A single turn carries every row of the set below to another of its rows. Some are shown first; where does it send the rows asked next?
Q_853: 1.183	-2.191	3.578	-0.790	-0.816	0.319	3.893	0.651	-0.368	0.951	-1.606	-1.048	-1.219	-1.119	1.782	-1.809	-0.736	0.210	1.282	-1.838	0.033	-1.504	-0.883	-1.948	-1.394	-1.567
Q_470: 0.189	-3.055	-1.677	-1.264	0.887	0.865	0.545	-1.695	2.000	-0.089	1.086	-1.282	2.678	-1.050	-0.012	2.149	-1.921	1.536	-1.574	-1.845	-4.011	-1.022	-0.705	-0.263	1.808	0.069
Q_452: 2.980	-1.626	-0.136	0.659	-0.376	0.595	1.866	1.077	1.225	1.406	-2.030	-3.212	0.108	-2.467	-3.359	-1.185	0.687	-0.492	4.856	-1.894	-1.353	-1.214	-1.829	-0.129	-1.330	1.597
Q_934: -0.166	-3.237	-1.017	-1.016	1.099	1.035	0.130	-1.716	0.935	0.014	0.046	-1.350	2.882	-0.455	-0.177	1.958	-2.137	1.821	-2.246	-1.445	-3.573	-1.425	-1.234	0.755	1.491	-0.556
Q_129: 2.333	-2.624	1.064	-1.281	-0.219	0.295	1.414	-1.354	-0.149	2.274	-0.948	2.658	0.297	0.803	-1.355	0.348	-1.928	-3.000	-1.446	-2.797	-1.422	0.384	0.086	1.441	2.086	0.429
Q_562: 2.976	-2.373	1.669	-1.698	-0.547	0.144	1.503	-1.181	-0.015	2.217	-1.116	2.577	0.400	0.891	-1.631	0.935	-0.847	-2.926	-1.413	-2.533	-1.907	0.695	0.292	2.104	1.717	0.741
Q_398: 1.327	-2.821	1.663	-2.466	1.734	0.926	-0.257	-0.429	1.520	-1.054	0.633	1.467	1.787	-1.271	-0.095	0.363	1.940	1.781	2.188	-1.901	-2.660	-0.625	0.996	3.219	-0.354	-1.083
Q_682: 2.634	-1.332	-0.602	0.848	-0.017	-0.106	1.331	0.932	1.213	0.259	-1.969	-4.206	0.527	-1.638	-1.857	-1.304	0.419	-1.052	4.798	-1.550	-1.484	-1.617	-2.746	0.124	0.158	1.499
Q_385: -1.701	-0.988	0.470	1.179	0.371	2.130	3.415	0.021	1.996	0.238	-3.187	-0.215	1.071	-1.515	0.375	0.174	-2.454	-1.983	2.039	1.257	-1.999	0.927	0.869	-0.444	1.105	2.718
Q_757: 0.938	1.231	-0.810	0.747	-2.082	2.582	2.049	2.719	0.217	0.235	-3.686	-0.324	0.215	-0.991	0.921	0.835	2.821	0.132	0.068	-0.129	0.960	-1.443	0.977	1.117	0.242	1.947
Q_595: -1.444	-0.412	0.964	0.685	0.238	2.081	3.522	0.219	2.422	-0.506	-3.173	-0.187	0.505	-2.114	-0.239	0.375	-2.415	-1.454	2.162	0.929	-1.890	1.768	0.525	-0.539	0.954	2.866
Q_461: 2.383	-1.505	-0.677	-0.959	3.617	2.590	-0.875	-0.875	2.770	1.844	-2.515	-0.439	0.325	1.410	-3.308	0.018	1.111	0.663	-1.223	-2.331	-0.613	-1.570	-1.139	0.547	1.101	-0.745
Q_598: 0.970	1.430	-0.471	0.362	-2.511	2.791	1.007	2.715	-0.242	0.317	-3.440	0.167	0.616	-0.539	0.469	1.023	2.432	0.066	0.377	-0.216	0.888	-1.519	0.815	1.154	-0.817	1.684
Q_73: 0.152	0.386	-1.446	-0.373	-1.352	-1.412	5.075	1.704	4.231	1.870	-2.763	-0.900	0.298	0.624	1.334	1.954	0.408	1.382	0.713	-2.860	-1.239	-1.849	-0.236	-0.842	-0.405	0.763
Q_646: 0.974	0.308	-0.838	0.757	-1.452	2.080	1.982	2.347	-1.019	0.416	-3.250	0.342	1.830	-0.362	0.619	0.424	2.433	-0.141	-0.788	0.422	0.382	-1.773	0.089	2.023	-1.035	2.462
Q_186: 0.857	-2.611	-1.368	-0.785	1.332	1.515	-0.045	-2.127	0.712	0.002	0.685	-1.220	2.925	-0.007	0.655	2.244	-1.594	1.607	-1.720	-2.096	-3.599	-0.520	-0.341	-0.173	1.658	-0.074
Q_745: 1.408	-3.141	2.283	-2.909	1.234	0.740	-0.172	-0.068	0.837	-1.131	0.542	1.813	1.279	-2.185	-0.482	-0.143	1.622	0.905	1.469	-1.417	-2.128	-0.931	1.250	3.326	-0.988	-0.407
Q_410: 1.749	-2.388	2.584	-0.672	-0.444	0.226	4.384	0.520	-0.504	0.459	-1.964	-1.089	-0.985	-1.172	2.399	-1.615	-0.655	0.742	0.830	-1.080	-0.295	-1.773	-1.263	-2.232	-0.929	-1.887
Q_237: 2.805	0.388	-0.527	-3.926	-0.060	1.094	0.964	-0.956	2.098	2.125	1.072	0.101	-1.719	-1.930	-2.544	2.345	-1.302	1.382	1.133	-0.038	-2.993	0.476	0.310	2.085	1.173	-1.013
Q_164: 2.471	-0.490	-0.821	0.992	-0.129	0.696	1.750	0.485	1.367	0.843	-1.215	-4.530	-0.075	-2.002	-2.513	-0.237	0.411	-0.688	5.008	-0.958	-0.648	-1.473	-2.096	-0.502	0.005	1.292
Q_509: -1.899	-0.506	0.256	1.488	0.482	2.252	3.371	-0.067	2.130	0.793	-3.053	0.293	0.467	-2.502	-1.712	0.383	-2.842	-0.988	1.484	1.540	-1.335	0.254	-0.414	-0.839	1.552	2.479
Q_662: 0.172	-0.252	-2.042	-0.978	-0.828	-0.218	5.756	0.687	4.766	2.544	-2.342	-0.581	1.174	0.040	0.086	1.351	1.238	2.669	0.819	-2.465	-0.744	-2.057	0.108	-0.152	-0.436	0.279
Q_187: 2.773	-1.165	-0.725	0.642	-0.370	0.161	2.200	0.801	1.305	0.175	-1.586	-4.652	0.389	-2.496	-2.064	-0.714	0.502	0.007	5.116	-1.472	-0.776	-1.074	-1.817	0.047	0.435	1.405
Q_180: 0.009	0.479	-1.671	-0.867	-1.742	-1.531	5.016	0.740	4.537	2.540	-1.936	-1.231	0.380	0.675	1.174	2.080	0.214	1.448	0.985	-2.472	-1.653	-1.610	-0.342	-0.435	-0.409	0.258
Q_531: 1.525	-1.960	2.410	-0.571	-0.887	0.903	3.829	-0.138	-0.039	1.334	-1.727	-1.067	-1.840	-1.883	2.160	-1.303	-1.169	0.487	0.578	-1.942	0.132	-1.742	-1.673	-2.362	-0.507	-2.058
Q_991: 0.284	0.391	-1.948	-0.362	-0.951	-1.458	4.787	0.625	4.356	2.511	-2.726	-0.215	0.564	0.957	0.976	2.326	0.047	1.426	1.333	-2.416	-0.873	-2.286	-0.267	-0.758	-0.456	0.201
Q_727: -1.786	-0.325	0.555	0.181	0.830	2.377	3.045	-0.589	2.528	-0.113	-3.572	-0.775	0.971	-2.344	-0.526	-0.121	-2.473	-0.553	1.948	1.369	-1.634	0.607	1.209	-0.718	1.022	2.944
Q_843: 0.404	1.572	-0.443	0.108	-2.859	2.453	1.602	1.872	-0.466	-0.447	-2.477	0.153	1.124	-0.880	1.150	1.328	2.586	-0.184	-0.009	-0.068	0.718	-1.571	0.078	2.059	-0.371	1.693
Q_707: 1.667	-3.822	2.116	-2.646	1.681	1.063	-0.282	-0.167	1.322	-0.799	0.222	1.271	1.799	-1.820	-0.841	0.118	1.929	1.278	1.875	-1.116	-2.781	-1.353	1.334	2.766	-0.514	-0.572
Q_98: 2.885	0.460	-1.352	-3.745	-0.400	1.097	1.295	-0.997	2.703	2.180	0.941	-0.001	-1.654	-1.965	-3.873	2.442	-0.517	0.687	0.959	-0.146	-2.293	-0.372	0.164	1.836	1.301	-0.431
Q_607: 1.128	-2.446	2.550	-0.732	-1.183	0.434	4.737	1.344	-0.152	0.773	-0.606	-0.750	-1.140	-2.242	1.890	-1.098	-1.197	0.913	0.052	-2.013	-0.591	-0.890	-2.408	-1.336	-1.322	-1.442
Q_793: 2.480	-0.007	-0.667	-3.621	-0.093	0.960	1.168	-0.833	2.444	1.955	1.129	0.060	-1.439	-2.590	-3.204	2.902	-0.961	1.212	0.722	0.364	-2.167	-0.211	0.222	2.402	1.917	-0.233
Q_782: 0.852	-3.368	-1.058	-0.809	1.468	0.841	0.199	-1.606	1.430	0.102	1.112	-1.192	2.526	-0.620	0.308	2.712	-1.851	1.087	-1.947	-2.090	-3.573	-0.994	-1.327	-0.461	1.493	0.089
Q_876: 2.785	-2.625	1.077	-1.213	-0.339	1.137	0.904	-0.989	-0.184	2.731	-1.418	2.107	-0.066	0.524	-1.809	0.642	-1.752	-2.802	-0.998	-3.184	-1.310	0.704	-0.442	2.872	1.195	-0.036
Q_370: -0.865	-0.740	0.440	1.110	0.485	2.007	4.122	0.572	1.819	-0.212	-3.547	-0.277	0.358	-2.004	-0.102	0.257	-2.122	-1.950	2.500	1.385	-1.639	0.700	0.972	-0.565	1.032	3.065
Q_162: 0.670	1.276	-0.426	0.252	-1.743	2.582	1.208	2.389	0.245	0.440	-3.156	-0.433	0.586	-0.789	1.155	0.478	3.277	0.530	0.141	0.140	1.089	-1.640	0.960	1.808	-0.517	1.494
Q_137: 1.276	-1.978	2.959	-0.515	-0.865	0.103	4.203	1.022	-0.078	0.398	-2.081	-1.265	-1.166	-1.518	1.741	-1.128	-0.482	0.967	1.221	-1.884	-0.286	-2.136	-0.808	-2.714	-1.518	-1.295
Q_94: 3.030	-1.337	-0.705	-1.362	3.686	2.453	-0.887	-0.310	2.140	0.943	-1.314	-0.625	0.531	1.284	-2.791	-0.418	2.086	0.613	-1.064	-2.358	0.122	-1.929	-0.618	0.010	1.093	-0.206
Q_656: 3.005	-1.271	-0.212	-1.693	3.273	2.650	-0.471	-0.193	2.484	1.678	-1.225	-0.341	0.418	1.630	-3.296	0.258	1.413	0.863	-1.083	-2.635	0.331	-1.783	-0.384	-0.200	1.955	-0.422
Q_872: 2.944	-1.780	1.535	-1.249	-0.617	0.074	0.699	-1.882	-0.497	2.462	-1.098	2.383	0.019	0.839	-1.800	0.531	-1.152	-2.448	-0.292	-2.911	-1.815	0.837	0.199	2.063	2.130	0.043
Q_161: 2.783	-0.387	-0.360	-1.388	3.928	2.325	-0.621	-0.669	2.066	1.336	-1.386	-0.252	0.421	2.327	-2.995	-0.127	0.907	0.604	-0.623	-2.099	-0.189	-0.989	-0.721	0.066	2.010	-0.448
Q_960: 0.778	0.393	-1.756	-1.736	-0.957	-0.706	5.126	1.159	4.697	2.755	-2.510	-0.264	0.499	1.226	0.865	1.568	0.213	1.033	1.765	-2.820	-1.051	-2.009	0.298	-0.034	-1.168	0.372
Q_525: 1.387	-3.128	1.748	-2.920	1.554	0.770	0.480	-0.977	1.124	-0.958	0.109	0.649	2.071	-1.581	-1.137	0.506	1.668	1.675	1.510	-1.497	-2.129	-1.090	0.811	4.213	-1.395	-0.706
Q_771: 2.396	-0.930	-0.475	1.096	-0.505	0.128	2.658	0.970	0.996	0.080	-1.417	-3.998	-0.166	-2.458	-2.183	0.027	0.113	-0.543	5.283	-1.043	-0.827	-1.863	-1.910	-0.735	0.032	1.364
Q_131: 2.328	-0.290	-0.568	-3.931	-0.394	2.114	2.231	-1.297	2.475	1.881	0.803	-0.042	-1.327	-1.968	-3.570	2.556	-1.238	0.878	0.831	-0.291	-2.311	0.299	-0.141	2.767	0.959	-1.301

Q_960 turns into -> Q_682
Q_771 turns into -> Q_757
Q_470 turns into -> Q_98
And these:
Q_793 turns into -> Q_656
Q_595 turns into -> Q_991
Q_385 turns into -> Q_180
Q_876 turns into -> Q_934
Q_607 turns into -> Q_509
Q_161 turns into -> Q_398

